M =
[[ 27 192 185 143 206 186 138 180 139 206]
 [162 131 253 182 186  43  98 149 175 114]
 [ 52 212 183 162 218 186 159 164 130 172]
 [ 49 211 182 155 218 185 156 167 129 179]
 [161 133 253 179 185  39  95 150 172 108]
 [169  86 121 179 105 149  88  98 215 205]
 [136 141 157 145 149 142 136 150 148 151]
 [ 93 179 189  99 163 106 149 202  78 100]
 [149 197 125 187 184 173 195  98 135 112]
 [149 145  91  11 100 166 182 228  58 102]
 [160 127 228 164 170  46  94 154 166 114]
 [147 141 137 123 133 145 151 160 128 135]
 [120 113 153 170 147 169  80 134 218 229]
 [167  95 124 182 111 150  96  98 214 201]
 [159 119 216 158 161  53  90 156 166 123]
 [166  97 126 191 117 152  96  90 221 201]]
The smallest entry in the first column -> 27
The 2nd entry on the diagonal from the top-right corner is 175
The last entry, reading row by row -> 201
The largest entry in the last column: 229
The entry just left of the smallest entry: 91
The entry directly below 189?
Answer: 125
The 4th entry from the end, reading row by row?
Answer: 96
The smallest entry in the last row?
Answer: 90
The entry directly above 94 is 182
The entry directly above 53?
Answer: 150
The top-right entry?
Answer: 206
The entry in the bottom-left corner?
Answer: 166
The entry just right of 142 -> 136
The second entry on the main diagonal?
Answer: 131
The fourth entry in reading order: 143
The 5th entry from the end, reading row by row?
Answer: 152
The entry just right of the smallest entry?
Answer: 100
The smallest entry in the last column?
Answer: 100
The smallest entry?
Answer: 11
The largest entry in the first column?
Answer: 169
The second entry from the end, reading row by row is 221
The entry just right of 49?
Answer: 211
The entry just left of 126?
Answer: 97
The 3rd entry on the diagonal from the top-right corner?
Answer: 164
The entry directly below 111?
Answer: 161
The entry just left of 216 -> 119
The bottom entry of the column that holds the smallest entry -> 191
The entry just left of 215: 98
The 2nd entry, reading row by row: 192

Questions about the row below.
1) The first entry from the left?
2) The third entry from the right?
3) The 1st entry from the right?
[4 4 5 5 7 4 5 6 5 5 5 7 5 5 5 1]
1) 4
2) 5
3) 1

Read these off the table that follows.
1) Read off the second-last entry, reading row by row.
2) Read off the entry in the bottom-left corner.
3) Read off the 2nd entry on the diagonal from the top-right corner.
4) Read off the largest entry in the last row.
5) Read off the entry just right of the largest entry.
6) Read off the entry in the top-right corner.
7) Read off the entry just left of the centre entry.
8) Read off the entry at the centre.
[[42 49 71 43 51 74 48 36 66 59 44]
 [50 42 49 43 47 88 49 40 27 42 45]
 [19 68 27 49 65 76 51 42 25 76 21]
 [18 70 25 50 67 79 49 36 23 80 16]
 [49 45 50 40 44 91 46 40 27 42 45]
 [57 33 39 53 58 82 56 36 26 40 46]
 [22 63 29 47 62 71 56 53 27 69 29]
 [48 51 43 44 45 48 59 71 53 48 66]
 [52 39 45 45 50 86 51 39 27 41 46]
 [55 53 29 52 50 36 48 52 49 46 55]
 [25 58 31 45 57 65 59 65 30 63 37]
 [60 25 33 60 65 76 61 36 25 39 48]
 [53 53 15 49 51 15 36 61 37 45 66]]
1) 45
2) 53
3) 42
4) 66
5) 46
6) 44
7) 62
8) 71

grid =
[[ 57.0  35.5 -51.0  -9.0  58.3  35.1 -25.2 -17.1 -13.9 -51.1  -7.6 -16.7
   10.1 -19.3   1.2]
 [-37.1  16.7 -27.2  19.7 -31.7 -49.4  -4.9  41.2 -26.8  35.4  61.3 -23.6
  -67.1  -9.5  -4.7]
 [ 51.0  63.1 -77.6 -21.8  61.2  17.9 -13.2 -12.4 -13.3 -39.5   5.0 -49.9
   12.2   6.0   5.0]
 [-35.9  15.8  11.9 -38.0  25.4   0.4   9.5  44.2   7.4  74.2  -4.9 -34.9
   27.3  86.0  -4.3]]
Find the entry just right of 9.5.
Answer: 44.2
Find the second entry in reading order.
Answer: 35.5
Find the entry just right of the smallest entry.
Answer: -21.8
The entry just right of 17.9 is -13.2
The 3rd largest entry: 63.1
The second largest entry is 74.2
Find the third smallest entry.
Answer: -51.1
The third entry in reading order: -51.0
Find the largest entry.
Answer: 86.0
Find the entry just left of 41.2.
Answer: -4.9
The fifth entry in reading order is 58.3
Find the entry just left of 6.0.
Answer: 12.2
The entry just left of -13.9: -17.1
Find the entry just left of -31.7.
Answer: 19.7
The entry just right of -31.7: -49.4

-0.183   0.030  -0.101  -0.110   0.179  -0.182   0.117  -0.128  -0.086   0.038  -0.188   0.044   0.237   0.069  -0.101   0.079
The entry just right of the largest entry is 0.069
Read off the entry just right of 0.117.
-0.128
Read off the entry just right of -0.128.
-0.086
Read off the entry just right of -0.182.
0.117
The entry just left of -0.110 -> -0.101
